In the rows, zero is written as 128.
One turn or mirror swaps these rows in pairs. Which row does each one swap with?
The rows were stretched afterwards, more along some directions than others.
rone: [126 146 127 154 152 122 178 140 132 143 134 173 117 123 133 119 108 156
 111 116 136  96 137 134 123 128 131 112 100 100]
ziv: [138 141 133 148 145 123 153 126 124 131 128 126 130 114 117 129 111 136
  90 130 166  77 131 142 107 132 126  90  99 118]
masem: [135 136 133 141 121 159 132 119 137 126 116 133 130 125 117 131 109 120
 109  92 146 122 127 147 138 123 116 126  77 109]
mavik: [161 160 125 151 144 152 157 123 128 132 120 123 116 132 107 135 107 127
 106  93 167  96 125 139  98 146 121 120  77  99]
padu: [145 156 120 153 158 115 175 173 121 134 149 129 152 134 116  84  91 127
 108  97 145  83 133 140 115 143 110  98 130 126]
Pitu: [132 149 115 150 128 156 147 137 151 131 121 138 124 122 106 117 106 122
  89 111 169 121 142 169 135 133 123 135  66 134]
mudal: [142 161 134 136 130 146 158 134 125 126 143 109 139 126 108 100 107 136
 101 112 157  81 143 137  90 136 109 103  95 115]
vev: [140 137 137 149 152 102 155 139 126 132 135 148 115 118 129 139 109 134
  98 126 170  89 137 135 109 127 135 117 116 118]
muz: [118 151 114 139 130 149 169 132 133 116 135 120 141 138 108 124 126 128
  95 109 160  73 127 157 116 147 135  99  75 105]
nizos: [149 170 132 167 140 138 142 147 142 141 128 131 130 130 119 109 118 104
 102  97 146 112 131 157 108 150 100 113 110 131]
Bodos: [129 144 120 141 129 108 172 124 141 108 131 140 157 137 120 143  79 140
  97 125 143  64 144 153 100 122 155 106 111 105]
Viki: [126 170 130 137 139 139 155 155 152 153 143 140 157 121 109 105  94 138
 108 105 138  93 140 146  99 152 108 128  69 120]
Ruba: [142 176 114 127 151 124 163 145 122 146 140 142 152 117  95 111 101 147
  96  82 128 109 115 121 106 128 115 115  82 121]
mab: [105 137 141 137 146 122 142 148 116 159 160 151 143 119 107 106 139 134
  99 112 152 106 122 119 121 134 112 111  94 119]
Peles: [145 149 120 148 139 128 159 158 112 138 128 126 119 113 115 123 106 126
 114 122 162  74 141 134 106 128 124  97 111 128]
deten: [105 155 104 137 118 155 142 161 136 133 137 146 134 135 111  94 118 128
 101  96 150  97 152 152 113 150 119 117  82 123]
lokeb: [139 133 105 135 132 129 174 141 125 111 127 126 154 140 110 111  78 136
 113 119 163  74 142 151 109 129 136 102 114 110]
fugol: [144 125 117 124 105 144 129 144 149 147 127 128 136 132 110 129  79 127
 122 109 149 100 144 167 139 143 125 133 105 138]
Des: [128 131 131 118 121 133 129 108 151 141 133 146 112 114 109 148 113 136
  96 129 147 104 149 144 105 123 139 130  66 106]
pigi: [145 142 124 115 120 132 131 140 144 149 143 141 137 110  92 129  83 141
  90 107 157 100 140 145 138 126 122 140  72 139]
Div: [121 118 122 117 113 106 148 120 161 129 145 118 156 136 103 123  88 136
  95 140 146  97 145 161 120 127 136 132 116 125]
gapet: [144 161 121 155 151 150 186 161 141 149 146 155 117 134 112  99 147 123
 102 114 146  95 156 136  95 155  97 118  82 107]
zogav: [137 135 129 129 127 131 149 145 143 151 140 157 142 120  96 126 104 144
 112  92 114 100 119 124 115 136 122 118 116 108]
sog: [133 172 119 152 147 123 181 165 139 144 138 169 146 121 111 110 116 139
  93 112 128  85 138 125 106 150 118 112  93 119]
puve: [136 142 131 144 129 146 163 125 129 136 140 131 118 130  97 125 132 129
  85 138 196 101 147 136  98 134 121 134  59 107]
muva: [153 153 123 156 141 132 176 141 124 133 126 122 120 117 118 114  86 148
  92 132 191 100 132 148 114 137 131 118  89 133]
gime: [154 141 127 148 142 134 187 164 139 172 155 163 113 120  89 119 107 134
  95 113 156 106 138 120 123 151 112 135  85 112]
pegeb: [147 177 120 160 157 134 174 175 126 133 147 152 145 118 121 100 100 139
 101  85 128  73 131 140 103 145 118  96 115 125]
noga: [127 148 116 143 134 120 157 150 117 151 123 155 131 116 122 127 108 141
  88 103 161 115 113 134 121 143 140 124  91 131]
fisi: [136 137 119 122 139 134 162 122 138 116 129 137 137 119  94 141 102 158
  98 112 135  80 124 144 108 107 140 101  86 105]
Luso: [123 144 129 159 134 127 179 163 119 142 150 152 143 127 114  90 100 133
 114 133 170  81 165 128 106 138 113 117 120 115]
Ledo: [126 159 141 146 118 156 149 143 117 127 128 119 138 133 113 112 139 118
 101  90 158  93 126 137 106 139 113  99  96 106]
zibib: [133 162 129 156 139 116 167 165 126 159 153 174 109 121 109 116 135 124
  88 109 164  90 151 115 101 149 115 121  98 114]
zifef: [109 126 119 125 137 144 157 148 126 158 147 155 116 120 111 100 125 167
 100 140 156  97 164 128 116 150 114 128  80 120]
ganol: [124 135 116 128 146 107 150 148 152 136 145 135 148 118 107 115  64 139
  91 123 158  70 162 164 133 127 125 116  83 138]
vozin: [139 139 112 137 146 112 171 155 141 146 131 166 128 119 124 132  95 142
 107 115 141 106 127 139 122 145 150 130  94 111]
Kazo: [146 173 117 152 132 169 157 156 113 127 124 123 135 125  93 109 108 116
 111  84 155  80 154 134 109 130 103 100  79 113]
das: [141 164 117 161 121 159 155 150 125 133 126 111 149 138 112 101 105  98
 127 103 166 100 121 152  88 147 114 114 100 114]
sogi: [125 140 141 152 117 149 128 152 127 131 129 127 114 118 110 130 101 122
  94 107 175  83 158 124 122 132 123 111  93 116]
tage: [144 162 128 128 129 149 141 151 118 145 128 137 131 120  99 122 116 138
 120  87 123  82 142 115  93 131 110  95 102 107]
Veses: [123 154 119 150 120 147 171 130 137 117 145 129 130 136 115 102 138 111
  99 123 181  94 150 147  76 150 115 119  88 102]
gekig: [135 145 124 152 160 125 183 143 103 133 138 142 134 132 116 100 119 139
  92 104 168  80 134 131 120 138 114  90 105 108]
Ked: [122 141 130 140 109 137 163 157 136 158 164 155 108 118 104  93 111 133
  89 127 191  98 169 119 100 136 115 132  81 121]
tulu: [135 146 124 148 122 152 140 138 130 119 113 110 149 132 117 142 116 109
 104  98 137  83 117 150 113 140 140  90  91 116]
sipo: [138 140 142 131 148 141 152 143 126 148 137 117 139 122 105 117  77 161
 104 107 150  89 145 130 111 131 120 119  87 117]
Kupi: [152 144 136 128 140 138 132 133 111 151 128 133 149 115  91 142  89 141
 104  83 132 107 123 107 119 118 117 118  83 114]
vaged: [139 142 124 137 117 154 149 148 144 144 129 136 114 128 115 113 140 118
 119 115 124 123 136 124 115 147 111 128 102 114]
zuf: [129 125 124 111 120 136 143 127 141 129 112 113 138 126  78 157  95 131
  94 119 150  79 152 149 121 119 136 111  65 116]
fodid: [121 146 113 143 131 126 173 141 133 137 149 156 116 126 118  91 111 140
 104 136 158 109 144 124 100 124 129 118  95 113]
vov: [141 155 146 158 134 130 156 151 138 135 137 130 138 114 114 118 122 116
  80 106 168 101 143 139 107 158 105 129 109 122]
Kod: [129 163 121 140 149 116 172 145 159 152 159 168 149 132 110 105 101 152
 102 129 138  88 141 158 100 140 124 130  89 115]
suz: [139 155 124 147 156 118 169 144 134 114 133 138 151 129 129 114  75 129
  91  89 143  68 151 152 115 145 121 105 113 123]
Vug: [140 132 134 140 127 151 148 136 137 143 155 120 142 124 101 101  83 149
 100 123 163  88 146 146 108 135 118 122  97 123]
lusid: [145 152 118 150 144 147 160 147 149 133 144 147 120 128  95 114 119 119
  98 114 151  90 156 150 115 126  98 116  73 114]
niv: [124 133 124 134 116 146 133 109 144 137 116 122 127 133 111 143 125 128
  89 123 158 109 131 165 110 137 133 126  75 118]
Pemo: [138 142 119 145 152 126 167 171 115 163 152 144 104 117  98 106 126 140
 105 108 160  94 149 111 110 139 112 108 101 114]
luv: [125 152 145 142 126 133 161 136 149 139 156 155 117 117 100 131 138 122
  84 136 159 101 148 139  92 117 118 124  74 112]
rok: [144 164 129 151 163 110 175 147 146 141 152 167 151 132 111 113  89 158
  92 134 138  73 158 144 103 136 118 112  96 122]
kef: [125 148 131 154 136 134 168 152 148 169 141 177 108 110 119 110 119 151
  96 134 154 116 152 136 122 153 120 143  90 127]
Zosot: [140 171 111 137 155 141 164 139 125 143 135 152 137 126 112 113  97 155
 115 108 147  93 133 154  97 123 121 108  71 121]
rele: [120 154 127 131 140 109 171 153 126 148 132 167 150 117  99 126 101 136
  96 108 143  89 139 120 101 137 126 114  87 115]
Maliv: [120 145 132 151 137 125 158 138 112 143 139 145 145 118 122 119 107 140
  98 120 157  87 122 120  98 133 139  94  92 115]
Gosam: [143 169 123 163 130 145 154 159 128 126 113 118 152 128 118 120 107 109
 106  85 153  95 100 151 107 152 128  95 103 116]
dif: [152 160 132 131 112 144 131 143 140 138 137 133 145 118  90 127  69 141
  87 102 160  89 151 134 121 129 121 126  71 137]
vudag: [127 156 136 149 118 136 173 169 143 170 166 177 115 114 105  98 114 148
 106 131 163 100 153 111  94 144 109 139  88 111]
Vir: [136 164 130 177 175 140 193 146 118 127 132 159 128 130 130 108 124 139
  98 119 161  79 147 122  94 157 109 105  90  93]
beni: [142 164 120 163 167 117 187 148 126 137 148 137 125 118  99 103  88 149
  70 113 186  75 153 143 100 136 121 105  87 112]
nen: [119 134 132 127 105 139 131 132 149 142 142 129 143 121  87 118  95 134
  85 133 165  98 152 137 115 121 123 128  72 127]

luv is swapped with gime
Viki is swapped with ganol
nen is swapped with sog

One turn or mirror swaps these rows in pairs. Which row does each one swap with?
The rows were stretched afterwards, more along some directions than others.
kigid: [125 120 114 135 151 130  95 170 132 132 100 127 116 112 137 155  80 107
 111 135 194 130 129 147 111 150]
zadi: [141 157 129 134 133 122 160 124 136 133 125 111 127 123 120 119 116 118
 139 157 167 136 142 142 106 126]
nete: [123 119 154 143 119 132 148 144 108 118 134 113 102  98 142 126 111 104
 133 126 169 119 143 142 110 134]
Ketu: [142 139 128 163 157 135 116 142 131 137 126 138 144 116 130 119  95  86
 139 140 166 142 149 139  98 155]
mepov: [147 158 126 148 130 127 164 121 137 133 130 113 124 123 128 112 118 110
 143 159 162 132 145 139 109 131]
bizos: [145 159 110 138 149 104 127 149 130 129 123 128 142  99 138 142 103 104
 140 163 199 126 130 154 104 140]
kun: [134 128 140 144 135 123 152 147 122 123 132 122 100 104 139 127 111 108
 125 121 167 124 140 139 116 135]
tik: [148 138 117 157 150 131 108 156 127 131 129 143 139 109 135 130  90  89
 134 143 163 135 146 141 103 160]
por: [164 149  97 170 145 116 140 150 143 121 121 105 110 111 148 149 110 113
 126 137 141 133 179 138 113 169]
naba: [141 115 107 130 149 122 149 175 138  97 135 129  85 139 156 139  99 120
 110 152 212 103 125 136 134 135]
bati: [130 127 107 140 152 117  96 169 132 143  99 129 117 110 140 161  83 106
 111 133 185 137 135 146 110 155]
zud: [149 156  97 136 155 104 124 153 130 125 138 149 136 101 146 140 108 110
 138 157 191 123 130 149 122 143]
sese: [137 162 105 141 154 102 131 148 125 131 131 126 134  99 144 142 109 107
 148 167 191 129 136 155 112 137]
tuf: [145 154 128 136 129 122 164 123 138 134 135 116 127 125 130 120 117 115
 139 156 165 131 145 142 104 128]
motar: [133 119 103 130 151 120 100 163 130 141 105 133 121 111 142 164  79 111
 115 136 186 137 126 151 113 149]
kava: [121 121 111 131 156 125 100 170 130 139 102 131 116 115 147 158  84 109
 112 130 190 133 127 148 115 149]
tipo: [140 135 121 154 144 126 114 147 120 135 125 144 130 101 134 120  94  88
 142 136 152 148 148 147 104 149]
vili: [142 146 125 143 133 109 130 127 123 120 107  77 101 120 136 144 116 125
 154 150 163 129 146 154 108 124]
panud: [136 145  97 162 156 127 128 154 132 110 131 121  89 126 154 132 110 113
 110 124 157 116 164 113 118 151]
Vame: [134 140 112 167 157 133 133 146 128 107 128 115  82 129 146 125 116 117
 122 131 151 107 169 109 115 144]
Kita: [156 113 107 135 135 122 136 168 135  96 128 122  83 131 152 145  94 124
 117 152 202 102 114 134 135 142]
bako: [160 146  98 170 154 118 140 154 148 121 116 106 106 121 155 146 110 114
 128 137 152 124 175 131 120 169]
rofa: [155 147  97 171 153 114 143 152 147 117 122 108 110 123 158 144 108 115
 120 133 149 126 183 131 122 173]
Dola: [128 132 115 142 136 116 139 160 112 120 103 125 101 114 132 130 112 135
 130 145 184 108 125 141 129 116]
dup: [138 166  94 143 161 100 143 142 111 126 106 101  85 122 145 149 133 127
 138 176 193 118 122 136 137 133]
kariv: [129 123 146 139 132 130 146 148 118 126 133 124 105  99 140 127 107 107
 126 119 171 124 141 139 111 136]
bamo: [159 148 103 170 149 115 135 156 141 117 115 110 100 117 155 144 109 117
 124 131 147 127 183 136 118 169]
vekir: [128 127 145 141 126 123 151 143 118 125 136 119 106 101 139 123 109 106
 128 120 165 124 144 143 111 136]
resad: [134 152 113 142 150 108 140 143 129 131 135 130 147 109 147 141 104 102
 137 157 196 126 140 157 107 143]
rebor: [129 128 150 142 130 130 149 150 119 123 128 117  98 102 144 121 109 105
 128 125 172 122 143 145 108 133]
pidap: [145 171  88 135 152  99 146 128 114 134 113 114 103 124 143 145 134 129
 138 168 184 120 120 134 140 136]
ver: [137 135 107 157 152 130 126 148 135 106 129 124  87 129 149 127 110 122
 114 128 152 101 162 103 125 140]
Kazi: [143 113 115 129 142 133 134 173 138  96 131 127  90 137 150 136 100 121
 116 153 206  95 112 128 137 132]
nok: [139 131 131 156 136 132 109 151 125 124 127 138 136 109 134 131  87  92
 131 137 158 138 141 141  94 148]
sima: [132 121 123 150 135 125 145 159 114 120 107 124 104 119 135 122 103 126
 132 149 186 105 130 138 123 119]
zil: [124 134 125 139 105 103 122 150 109 110 127 118  87  97 138 150 105 141
 132 138 156 119 138 133 118 124]
zuza: [139 116 114 133 144 130 140 167 130 101 125 118  83 135 156 138 100 114
 121 160 213 103 110 133 135 131]
Riv: [128 117 112 132 148 119 105 163 133 141 103 123 121 109 136 162  82 109
 116 135 184 134 135 148 109 146]
Duvet: [156 153  96 174 149 116 141 152 140 129 117 109  99 113 159 144 115 112
 132 141 142 130 176 136 125 165]
veru: [138 161 101 135 165 103 135 149 136 136 135 141 137 106 147 144 107 107
 136 164 200 132 134 153 117 139]
vema: [155 118 108 136 145 123 135 170 138 101 132 128  88 132 159 142  96 116
 119 157 211 105 112 133 137 136]
zulo: [129 134 130 148 133 115 134 132 122 116 114  76  92 124 144 141 107 121
 143 137 157 129 154 153 108 126]
riguz: [158 147  96 168 156 120 133 158 149 117 119 110 113 119 157 147 101 114
 117 136 152 131 179 136 118 174]
koli: [135 139 100 168 162 127 131 161 138 102 129 114  90 127 152 139 105 122
 107 137 161 107 169 110 115 152]
bapag: [127 117 111 128 150 127 101 164 130 140 103 128 122 113 136 159  84 107
 111 138 196 134 123 150 110 149]
nidu: [149 175  90 137 155 102 138 129 112 132 110 112  93 115 140 142 139 120
 144 168 181 124 118 132 139 133]
nuv: [139 149 105 166 159 129 130 152 132 106 127 124  77 128 150 132 119 122
 123 130 154 104 163 109 120 136]
boga: [127 122 103 132 146 120  95 174 126 138 104 136 112 110 146 165  83 110
 108 135 188 134 125 150 116 147]
loka: [152 146 101 171 148 112 141 161 139 115 118 107  98 115 162 151 110 115
 123 136 147 125 183 138 120 165]
gutes: [152 118 106 133 143 123 141 171 133  95 132 123  84 134 158 138  96 121
 118 161 211 102 115 132 138 135]
tum: [151 173  88 137 153  96 134 138 117 125 108 110  91 120 143 149 135 134
 132 166 183 121 119 135 141 143]
bilir: [138 145 114 166 155 126 133 149 137 111 125 117  86 128 137 128 117 120
 111 128 148 113 164 107 109 141]
Tid: [125 143 108 167 167 125 126 158 137 104 124 119  84 136 153 134 107 118
 111 126 162 106 167 106 121 142]
vus: [149 173  90 144 150  96 141 128 114 137 112 115  98 114 144 153 135 124
 145 173 180 125 121 133 143 140]
tonip: [137 133 118 149 143 116 135 161 115 123 104 132 109 115 138 131 101 128
 128 150 182 112 130 147 125 120]
beve: [132 142 126 157 145 125 115 142 122 149 118 132 143 111 135 135  93  82
 136 141 160 150 148 152  91 157]
Maso: [131 124 118 148 123 115 134 158 109 110 107 126  93 114 141 129 109 138
 132 144 172 104 133 138 133 118]
lol: [153 121 101 139 144 122 141 173 143  99 134 128  84 136 161 144  97 117
 118 154 203 107 122 134 141 144]
pugu: [160 173  86 139 147  95 139 129 110 136 108 111  92 111 141 145 138 125
 144 170 180 124 115 138 136 141]
kinud: [131 139 107 167 153 134 132 152 133 104 133 116  86 124 149 132 110 113
 121 127 151 112 169 110 112 148]
vore: [148 174  84 139 157  98 139 138 118 130 119 119  98 124 145 149 132 129
 139 171 186 121 123 131 143 143]
naz: [130 125 143 142 124 123 151 146 113 118 131 117  96 100 141 124 114 110
 131 114 159 126 148 140 108 131]
Sare: [132 165 109 139 155 111 136 143 129 134 138 131 143 103 145 136 109 103
 143 158 193 130 139 149 110 140]
Fepa: [133 140 135 138 137 115 136 122 123 125 103  79 103 118 123 133 112 121
 150 144 160 134 149 154 100 115]
tep: [131 138 128 153 150 139 116 150 124 139 129 148 132 118 140 123 100  90
 135 136 162 132 147 138 103 152]
Gilez: [142 142 124 157 143 137 110 141 120 139 125 144 130 107 128 125 104  89
 148 139 159 141 134 145 103 147]
Soven: [122 130 126 137 105 107 127 150 102 111 125 117  82  94 136 149 106 138
 133 142 155 121 128 136 119 122]
dukim: [122 122 113 133 160 123  98 170 129 138 101 127 120 113 141 155  80 104
 113 141 199 134 128 148 111 148]
Vez: [145 144 117 155 133 107 128 124 124 124 105  76  92 116 133 147 113 121
 148 148 158 135 145 151 108 128]
kagez: [129 131 129 157 145 138 115 148 121 131 128 143 132 113 139 121  93  86
 137 137 163 133 147 143  99 148]
Zeve: [145 157 101 135 152 106 127 154 130 124 131 134 133 102 149 143 102 108
 136 163 196 121 126 156 116 142]
giv: [151 142  96 163 146 115 140 158 138 121 117 111 100 118 163 148 108 119
 122 137 150 131 173 140 129 164]
Lato: [130 124 145 145 133 124 155 148 122 119 138 124 105 106 143 125 111 109
 127 119 166 117 152 140 109 139]
Lito: [127 131 124 136 115 102 117 150 108 113 124 122  86  98 137 152  99 139
 130 138 158 122 133 136 115 123]

vili is swapped with Dola
zud is swapped with nidu
boga is swapped with por
kagez is swapped with Vame

